(in the rows, 128 means zero)
Named turns come first, each shown by rows before and after it. Which turns, in which order, take the first row of each pair that follows to the second? Write the first one first, as in the answered first pair.
tez:
[125 162 122 132 117 139 148 143 141 119 157 118  89 130] -> [119 164 129 119 113 129 119 138 144 120 160 116  93 140]
[115 156 130 115 125 149 171 130 109  97  97 118 108 119] -> [109 151 142 119 117 145 153 110 124 102 108  99  93 124]
[138 112  90 159 168 155 150 139 129 178 135 170 137 106] -> [127 102 108 172 146 162 134 104 155 187 150 131 107 111]
mada:
[110 133 151 163  88 154 226 114 144  75 110  99  71 116] -> [114 137 132 184 116 152 215 192 148  95 156 136  91  94]
[125 110 120 114 122 105  75  70 159 167 162 108 147 139] -> [113 121 132 111 104 114 107  46 157 141 136  86 119 143]
[ 77 175 149  66 106  93  85 125  93  84 109 104 155 119] -> [ 72 184 146  74 104 100 100 140  94  75 112 105 147 110]
feko:
[ 59 203 124 124 118 131 109 135 124 129 153 116  89 142] -> [ 94 172 101 122 153 119  68 141 113 178 168 149 143 143]
[137 125 117  87 124 110 143 143  91 130  74 168 154 153] -> [159  58 138 142 106 122 123 146 124 135 112 154 170 134]
[136 117  98 112 152  96 157 197  76  98 117 197 190 116] -> [141  54 132 178 112 115 152 197 121  82 149 161 177  92]
[107 151 110 146 137 111  94 147 149 129 157 136 129 115] -> [102 150 115 148 126 113 103 147 153 119 156 129 120 117]
Pono:
[138 151 139 170 102 162 184 150 150 143 139 130  87 108] -> [129 151 149 164  93 157 185 150 145 118 126 127  86 111]
[156 117 133 121 157 113 111 111 132 123 108 107 128 141] -> [154 114 131 126 158 114 109 110 135 128 111 107 127 140]
[140 127 142 152 106 135 108 126 152 126 140 111 144  98] -> [134 131 146 141  99 126 114 127 144 102 129 115 144 102]
rarun:
[125 147 111 139 168 131 137 159 117 129 125 159 149 124] -> [121 149 114 145 164 135 146 168 123 122 130 154 142 118]
[120 135 131 119 138 107 100 126 128 159 146 108 115 129] -> [130 135 122 120 149 117 115 118 124 171 138 114 118 131]
[185 110 112 125 118 139 150 125  90 136  93 147 168 109] -> [172 118 117 151 107 156 182 146 106 119 104 136 141  94]

Between the rows of a pair lie two turns.
[131 130 128 119 118 140  97 115 109 128 140 122 123 134] -> [139 135 114 118 129 148 126 126  94 132 126 134 129 126]  tez then rarun
[106 126 138 117 154 139 124 100 117 161 127 121  62 156] -> [ 96 143 135 104 158 125 113 117 108 153 128 132  67 161]  mada then tez
[123 140 113 118 125 137 176  82 119 131 131 121 115 149] -> [124 151  99  99 147 118 147 105 107 146 141 149 139 157]  rarun then feko
[132 128 125 116 116 138 166 123 110  92  95 130 134 117] -> [153  88 126 143 115 137 142 127 122 111 117 131 157 108]  feko then feko
[ 74 173 105 132 119  94 136 173 136  60 106 116 100 104] -> [104 156  90 131 141  98 154 186 111  63  89 145 133 100]  rarun then tez
[122 100 161 162  94 136 105 141 143  92 161  99 132 123] -> [123 115 152 123 110 110  85 159 111  77 140 133 164 136]  tez then Pono
[106 139 138 100 116  80  86 184 127 100 143 159 159 142] -> [ 92 141 155 115  93  91 107 182 140  73 144 138 130 136]  feko then feko
[131 135 131  99 126 145 102  75 134 159 146 104 125 143] -> [122 131 145 105 108 141 106  74 139 130 138  92 114 142]  feko then Pono
[142  97 120 134 106 129 133  89 136 137 129  84 133 117] -> [118 137 118 117 103 125 151  93 128 115 117  83 109 121]  feko then rarun
[110 130 110 124 139 116  76 137 130 181 154 142 142 124] -> [120 140  95 149 144 150 140 136 133 191 143 137 121 107]  rarun then rarun
[ 92 136 123 111  95 126 137 127 139  84  82 149 124 114] -> [ 99 134 108 122 118 121 121 171 141 103 113 172 146 100]  mada then mada
[135 118 124 139 118 113 132 185 138 123 155 153 139 102] -> [117 117 148 143  85 117 136 150 154  97 149 115 109 108]  mada then feko
[171 100  98 122 135 120  87 141 104 156 128 142 193 167] -> [142  90 149 162  69 137 128 140 125  65 116  92 141 148]  feko then Pono
[ 75 164 130 115 155 121 123  83 147 185 127 108  89 146] -> [ 90 118 143 154 141 130 109  88 172 188 154  96 100 128]  feko then feko
[139 115 115 143 124 142 123 154 116 100 103 162 153 123] -> [129 129 120 137 116 145 135 149 117  87  94 153 139 122]  feko then feko
[123 158 114  85 158 109 110 134 101 141 114 156 142 150] -> [161  92 117 153 152 147 124 138 130 165 146 146 155 120]  rarun then feko
[169 143 121 125 144 164 174 114 107 137 103 138 115 136] -> [172 144 111 134 156 163 167 137 110 149 118 151 125 132]  mada then mada
[124 111 138 114 126 111  77 102 135 143 139 116 137 141] -> [133 105 138 139 120 140 119  83 146 147 130  99 117 129]  rarun then feko
[154  90 100 141 152 174 142 120 128 184 128 126 165 128] -> [142  97 116 134 132 179 161  84 126 162  98 101 139 137]  mada then mada
[145 135 115 180 133 188 202 139 131 142 175 125  59 127] -> [133 162 104 163 146 179 197 157 125 148 178 139  56 131]  mada then feko
[103 172 118 119 117 139 139 125 170 159 183 132  84  88] -> [104 188 108  89 135 115 119 152 142 153 173 164 114  95]  tez then tez
[112 139 129 163  72 147 173 147 164 145 123 136  54 125] -> [ 94 143 144 116  73  86  87 182 142 116 134 168 102 145]  rarun then tez
[155 128  77 114 143 158 102 106 158 192 163 117  99 133] -> [131 165  84  99 131 160 131 101 155 166 146 104  63 140]  feko then feko
[135  84 165 131 112 105  71 108 142 111 146 101 149 129] -> [160  90 129 143 143 123 137 163 104  99 117 151 179 105]  tez then tez
[142 124 155 101  81 139 159 135 131  48 111  94 130 149] -> [164 150 109  75 135 143 179 136  99  97  90 136 156 157]  feko then rarun
[156  98 119 140 107 111 117 186 122  67 143 155 141  86] -> [177  74 116 157 107 126 127 165 130  87 141 149 146  81]  mada then tez
[127 130 140 113 151 125 136 114  77 132  89 150 157 145] -> [127 125 145 138 141 149 174 102  92 125  86 129 129 132]  mada then tez
[136  76 138 164 117 140 120 107 161 145 144 104 129 129] -> [ 92 158 138  96 118 113 122  99 133 113 107 107  97 161]  feko then tez
[159  82 121 154 141 150  90 116 122 142 112 134 161 122] -> [150  86 128 164 130 159  92  97 143 152 122 113 136 122]  rarun then tez
[152  94 135 138  95 129 132 129 124  98 140 127 152 124] -> [155  92 133 130  95 129 135 114 119  98 132 124 154 129]  rarun then mada
[129 108 147 135 151 170 142 113 167 163 147 105  78 147] -> [138 119 127 107 181 156 127 116 144 188 139 131 106 159]  feko then feko
[152 122 141 131 121  94 111 133 119 114 115 125 163 132] -> [160 109 140 156 111 117 141 116 130 113 108 113 147 121]  rarun then feko
[134 124 131 159 113 138 138 134 134 146 124 118 125 114] -> [130 123 136 140 112 122 106 119 134 153 125 113 131 130]  tez then rarun
[120 156 118 154 120 132 147 136  95  71 117 153 124 126] -> [125 150 114 153 129 119 122 154  96  87 134 170 146 123]  mada then rarun
[129 114 136 155 115 144 151 113 140 132 136 101 110 122] -> [114 122 149 120 113 105  89 135 129 116 145 115 132 137]  rarun then tez
[126  60 141 180 122 153 163 119 159 122 150 103 137  68] -> [ 87 165 107 129 160 140 201 170 124 107 128 140 111  78]  feko then mada
[124 117 143 122 126  92  69 118 143 160 146 156 149 130] -> [134 129 132 101 134  90 102 120 104 136 104 179 167 133]  mada then tez
[123 181  81 117 170 139 143 152 118 147 110 159 134 126] -> [111 136 122 179 116 165 159 149 163 110 138 110  98 101]  feko then feko
[106 148 130  50 136 103  48 107 137 109 142 155 114 143] -> [163  61 123 138 140 145  95 169 143 106 162 181 164  87]  tez then feko
[134 153 108 130 162 148 145 164 121 159 146 135 102 117] -> [115 145 134 136 136 139 112 156 146 148 169 109  87 121]  tez then rarun
[120 158 134  75 158  84 114 107 110 116 115 158 155 146] -> [156  85 141 136 152 103 112 136 128 121 145 164 189 111]  feko then tez
[107 122 157  95  99  98  70 117 115 106 132 135 115 153] -> [ 88 143 159 111  89 109 105 142 119  83 129 131  91 142]  mada then mada
[134 123 132 176 114 164 202 148 137 104 110 106 101  95] -> [ 92 142 155  96 105  81  55 121 138 109 136 104 124 151]  tez then tez
[116 140 169 113 148  87  65 119 116 120 160 123 142 133] -> [156 151 129 129 185 139 159  90  99 172 120 129 133 123]  rarun then rarun
[120 128 119 141 130 129 159 134 137 101 112 137 124 115] -> [114 124 130 123 125 104 116 137 134  95 119 140 142 125]  rarun then rarun
[ 97 145 132 116 170 148 197  82 109 143 105 123  83 147] -> [ 56 159 164 102 143 114 136 104 128 111 138 109  69 158]  rarun then tez
[144  78 132 145  98 118 121  73 144 115 117 101 129 143] -> [124  91 145 143  87 110 121  93 145  85 119  98 114 142]  mada then rarun
[120 172 149 116 138  99 131 162 100  85 101 135 143 127] -> [133 117 171 166 116 110 116 163 129  82 131 115 146 108]  feko then feko
[136 132 109 139 150 150 168 149 116 152 127 139 137 123] -> [140 115 116 150 139 154 152 120 134 171 137 117 129 127]  mada then tez
[105 205 123 105 162 148 117 138 153 128 127 134 111 154] -> [115 199 121 126 160 170 154 137 158 128 124 128 100 142]  tez then tez
[156 102  85 139 140 136 102 126 151 149 133 130 168 137] -> [123 105 125 146  96 129  99 122 171  95 135  95 131 135]  feko then rarun
[130 156 108 129 158 142 160 158 119 141 125 142 122 124] -> [128 141 114 147 149 151 148 146 142 159 148 121 111 116]  tez then mada
[101 152 140 117 111  97 120 183 129 128 121 107 113 145] -> [111 146 134 110 122  91 117 189 117 128 113 124 134 147]  tez then rarun
[157 100 136  75 160 119  89  57  95 163  69 111 151 172] -> [132 134 147  66 143 129 135  63  84 114  40 102 119 169]  mada then tez
[101 124 161  97 103  83  88 140 106  55 120 124 136 143] -> [110 121 154  89 110  82  82 131 101  63 114 129 146 146]  feko then mada
[130  98 154 152 114 131  95 127 145 132 140 117 149 108] -> [112 129 162 139 101 139 130 108 141 108 114 100 113 114]  rarun then feko
[ 82 159 136 141  99 156 155 155 164 117 146  88  60 102] -> [ 85 152 130 134 115 133 100 186 166 143 183 108  86 104]  mada then tez
[ 98 153 108 107 136 116 106 125 111 152 117 148 120  99] -> [115 106 117 136 124 122  87 120 130 160 137 139 133  89]  mada then feko
[148  81 142 169  91 133 147  80 131 115 105 104 142  95] -> [108 136 151 113  88  99 119  64 117  97  90 102 125 128]  tez then feko
[170  99 128 122 131 140 177 130  89  82  68 149 174 120] -> [152 109 139 143 116 144 189 164 103  59  88 143 154 106]  mada then rarun
[135 121  93 128 150 136 115 134 129 157 139 132 136 131] -> [138 118  96 120 151 134 116 115 121 153 124 128 138 137]  mada then tez
[102 133 117 176 128 171 188 181 135 120 169 135 108  72] -> [111 107 117 165 144 141 109 195 138 151 202 155 153  81]  mada then rarun
[158 112 122 106 112 103  84 139 159 134 111 149 149 103] -> [170 102 114 138 111 137 134 143 168 131 104 141 134  82]  tez then tez
[131  91 153 135  99 125 125 108 134  97 123 117 125 145] -> [128 114 145 112 108 120 128  96 115  99 103 121 122 156]  rarun then feko
[125 107 122 146 105 137 120 116 153 136 154 101 118 127] -> [116 122 137 121  97 121 130 125 125  83 116 115 128 136]  Pono then Pono
[108 146 128 116 114 135 143 139 153 103 126 125  95 136] -> [110 147 128  91 120 115 109 131 144 108 121 136 115 148]  tez then rarun
[131 113 146 126 103 101 115 175  94  88 116 154 143 116] -> [145  81 155 146  96 113 118 158 104  93 122 142 146 109]  rarun then feko
[102 138 136 118 117 118 103 113 133 132 138 113 110 141] -> [ 94 146 135 129 117 124 119 133 136 124 141 119 105 131]  mada then mada
[ 96 142 134  77  99 113 118 128 128  68 108 125 124 148] -> [140 105 106  93 135 117 112 157 112 106 118 170 185 134]  tez then feko
[136 136 145 101 122  98 115 142 119  95 111 137 125 139] -> [162  94 143 128 125 108 109 133 129 122 121 139 147 127]  rarun then feko
[103 174 128  87 122 133 151 101 117 106  95 114  92 150] -> [167 120  90 122 167 149 150 126 106 166 110 159 160 128]  feko then tez
[123 110 137 110 136 104 103 107 140 108 105 132 149 139] -> [139 111 114 122 159 122 128 125 131 129 108 152 163 126]  tez then Pono
[137 103 142 152 106 160 141 124 146 101 139 108 126 125] -> [139 105 139 112 117 130  89  97 136 122 137 112 149 151]  tez then rarun
[118 124 136 129 117 128  79 141 143 133 194 120 127 112] -> [ 99 171 129  98 119 117 104 159 118 101 163 134 116 119]  feko then tez
[140 110 126 178  83  82 114 100 150 109 178  71  80 149] -> [126 194  86 103 129  65 151 125  87 102 121 127  92 169]  feko then tez
[130 146  95 173 126 149 184 130 135 180 150 108 134 114] -> [121 149 105 175 115 145 183 124 141 171 150  98 121 116]  mada then feko
[ 93 153 107 144 109 128  77 118 169 148 143 117 115 156] -> [ 99 137 108 151 105 135  80 101 170 153 139 113 118 155]  rarun then feko
[124 117 119 120 141 126 154  97 145 135  96 120 111 135] -> [125 116 119 136 141 133 166 114 151 134 107 120 109 125]  feko then rarun
[131 119 120 129 119 154 191 130 119 107  92 141 111 123] -> [142 109 105 138 141 145 159 168 121 136 125 170 142 113]  mada then mada
[143 113 136 145 141 111 140 105  89 156 104 137 149 134] -> [138 106 146 151 129 113 131  87 105 162 111 117 134 136]  tez then tez
[117 162  98  98 129 116 103  75 122 178 130 112 120 162] -> [114 181  90 125 127 146 161  94 130 166 129 107  90 141]  rarun then mada
[156  88 126 140 128 145 117  94 123 161 140 126 145 139] -> [158 102 117 148 134 160 143  95 123 164 134 129 136 135]  tez then rarun
[135 127 113 168 138 142 132 149 128 166 130 129 113 106] -> [116 130 133 160 120 122  94 153 137 151 147 118 104 112]  rarun then tez
[117 121 159 142 111  97  82 175 151 110 147 147 144 110] -> [108 136 165 131 104  95 104 172 144  84 128 143 132 110]  Pono then feko
[111 107 101 165 157 171 119 154 151 170 195 143 135 120] -> [111  92 112 141 147 153  79 100 155 180 187 124 139 145]  tez then mada
[125 124 161 121  99 150 132  68 140 121  86 101 110 149] -> [136 150 130 118 128 165 167  81 125 144  73 121 111 145]  feko then rarun
[152 115 148 146  88 134 141 142 124  90 166 123 140 107] -> [171 105 139 115 107 117 115 113 103 119 149 138 172 127]  rarun then rarun
[140 109 139 125 131 120 127 154 110 106 123 144 151 117] -> [143 100 143 116 127 118 122 127 109 110 111 134 153 125]  mada then mada
[122 127 123  85 138 148 153  90  90 102  79 117 113 149] -> [144  88 124  95 141 149 136  78  93 118  85 120 136 144]  feko then mada
[135 104 143 153  85  80 118 171 124  83 145 134 142 109] -> [139 101 146 167  83  93 131 163 131  84 148 127 133 106]  tez then tez
[143 109 128 135 141 117  97 193 108  80 127 171 187 107] -> [179  96 106 126 160 138 125 134  95 123  93 171 199 120]  mada then rarun
[115 133 136 114 112 109  85 112 144 131 134 129 125 147] -> [108 140 140 108 103 113 106 113 136 109 116 128 117 148]  Pono then mada
[105 163 119 143 115 138 121 107 146 144 145 111 115 141] -> [ 98 171 123 142 114 135 128 130 142 123 143 115 113 136]  Pono then mada
[132 121 130 125 113  84  77 149 127 106 164 142 138 127] -> [157 122 105 130 139 101 120 164 105 112 141 168 158 112]  tez then rarun
[ 90 171 127 118 137 162 141 106 154 166 141 105  65 121] -> [101 165 113 124 156 155 122 139 154 186 168 130  85 114]  mada then mada
[ 93 177 132 110 110 108 123 124 158 153 167 102  71 112] -> [108 188 111  71 143  90 105 134 124 165 144 143 115 125]  tez then rarun
[103 124 128 159 112 115 138 109 153 127 154  89 109 137] -> [ 96 137 124 134 123  89 101 130 143 125 164 107 126 148]  mada then tez
[111 124 137 120 127  77  55 210 101 138 138 170 170 142] -> [159  85 115 150 145 114 103 196  88 165 119 180 196 125]  tez then mada
[112 111 167 157 103 139 137 176 150  86 140 123 121 125] -> [122 105 166 114 117 105  74 142 132 110 132 136 158 156]  tez then rarun
[132  96 105 146 127 113 112 141 121 144 168  90  90 124] -> [131  93 109 139 122 111 109 124 122 144 159  80  93 129]  mada then mada
[148 102 134 157 115 153 166 134 124 104 110 125 119 110] -> [122 144 133 132 118 139 166 152 115  83 105 133 105 118]  feko then rarun
[122 137 141  87 118 103  90 100 123 121 118 115 131 152] -> [134 132 130  87 136 103  85 112 116 139 121 131 153 148]  mada then feko
[114 145 110 122 144 118 101 168 140 162 156 145 146 142] -> [117 114 129 135 125 114  84 153 151 153 163 128 148 144]  feko then rarun
[118 112  97 150 135 123 164 132 152 122 147 132 111 135] -> [102 113 115 130 117 104 139 121 154 102 143 118 104 149]  tez then Pono
[104 131 162 136 124 149 140  88 128 123 127 125 118 122] -> [104 126 168 124 123 135 112  87 126 122 129 127 128 131]  rarun then rarun
[157 124  84 141 167 130 131 181 124 159 146 164 156 107] -> [120 105 140 169 101 130 102 142 178 127 177  97  97 111]  feko then tez
[122 118 132 100 131 134 148  90 120 124  86 136 139 154] -> [137  83 132 131 130 148 137  93 137 152 111 130 149 140]  Pono then feko
[118 128 103 141 162  88 137 146  83 114 110 185 161 132] -> [130  72 128 186 135 100 123 140 112 108 136 161 163 114]  feko then rarun
[119 138 139  94 104 109 139 133 105  91 126 139 130 131] -> [121 128 144 121  94 132 168 124 119  95 128 122 112 118]  tez then tez
[164 100 135 123 125 105  82 151 111 101 124 148 178 129] -> [173  80 140 175 108 154 142 128 139 110 129 114 140 104]  tez then tez
[176  91 126 145 127 131 114 105 119 151 124 161 154 121] -> [140 161 129 108 122 129 159  94 102 116  87 149 105 135]  feko then feko
[ 88 151 149  72 121 105 105  95 143 118 114 125 109 175] -> [ 92 171 135  81 131 128 158  96 135 119  95 127  92 169]  rarun then mada
[128 102 152 141 111 126 111 121 149 135 174 104 134 118] -> [102 161 148 101 112 124 139 103 126 115 135 100 104 136]  mada then feko
[144 113 117 147 141 137 145 186 119 109 129 148 156 108] -> [125 111 144 165 104 150 147 149 154 100 142  95 108 111]  feko then tez
[169 121 116 127 131 125 136  95  90 132 103 135 126 135] -> [160 131 114 156 127 141 167 134 102 121 122 135 106 115]  rarun then mada
[110 127  89 142 160  91 139 143 113  88 166 134 161 130] -> [128 107  83 157 164 109 162 129 113 100 156 130 163 121]  mada then tez
[113 126 122 115 117 129 143 113 127  99 108 102 132 148] -> [105 134 124 124 112 129 145 128 135  95 121  99 119 141]  mada then tez
[115 206  91  74 155 127 141 128  92 133 127 135  90 127] -> [128 195  80 105 165 146 160 153  99 150 145 145  97 110]  tez then mada
[ 76 147 128 142 108 117 122 145 173 159 184  99 101 152] -> [ 94 155 103  95 147  94 102 146 133 181 158 146 151 171]  tez then rarun
[117 107 159 109  83  82  70 151 116  52 121 125 148 136] -> [172  97 104  92 143  98  77 104  94 148 102 153 192 147]  rarun then Pono
[146 109 123 127 136 118 108 124 117 135 122 137 161 127] -> [135 106 141 133 115 127 125 100 125 113 109 113 138 130]  mada then feko
[154 124 120 108 151 135 131  96 105 157  95 140 152 146] -> [159  94 133 146 132 156 150  93 129 150 112 118 140 129]  tez then feko
[118 133 134 107 124 109 106 113 126 120 114 125 126 134] -> [139 105 129 132 129 116 112 134 127 123 124 141 149 115]  tez then feko
[118 175  96 132 168 146 179 183 123 127 128 150 108 106] -> [ 96 166 124 154 132 144 154 186 153 103 159 117  81 102]  rarun then tez
[120 161 109 123 131 122 114 112 123 126 104 142 156 145] -> [109 137 132 158 101 139 125 107 149 103 118 113 132 130]  feko then feko
[ 92 148 158  94  95 107  80 117 120  74 122 139 140 143] -> [132 131 124 117 130 128 132 161  92  86 106 188 182 116]  feko then tez
[119 137 123  29 153  67  43  74  84 127  89 128 165 168] -> [134 171  85 117 157 181 243  86 106 139  66 100  78 110]  rarun then rarun
[101 163 166 105  84 116 128 106 109  42 110 101  96 148] -> [134 162 139  86 118 109 143 125  65  52  81 151 146 144]  rarun then tez
[114 164  67 140 187 140 147 158 120 191 150 141 109 122] -> [105 115 107 187 146 135 109 173 162 163 196 114 106 104]  feko then rarun
[142  87 136 162 103 121 115 102 176 130  87 121 120 119] -> [152  96 119 134 126 111 103  91 155 153  71 137 141 134]  tez then rarun
[161 104 123 123 143 119 119 155  96 127 133 161 168 120] -> [137  89 163 150  95 125 111 135 135  98 151 114 123 118]  feko then tez
[113 136 149 105 125 105  74 108 139 138 153 114 117 155] -> [135 138 132  90 147 112 101  84 114 151 118 131 133 159]  Pono then rarun
[133 111 169 117 107  92  52 188 132 111 160 135 143 141] -> [163  99 149 174 115 151 160 211 131 105 141 141 133 100]  tez then tez
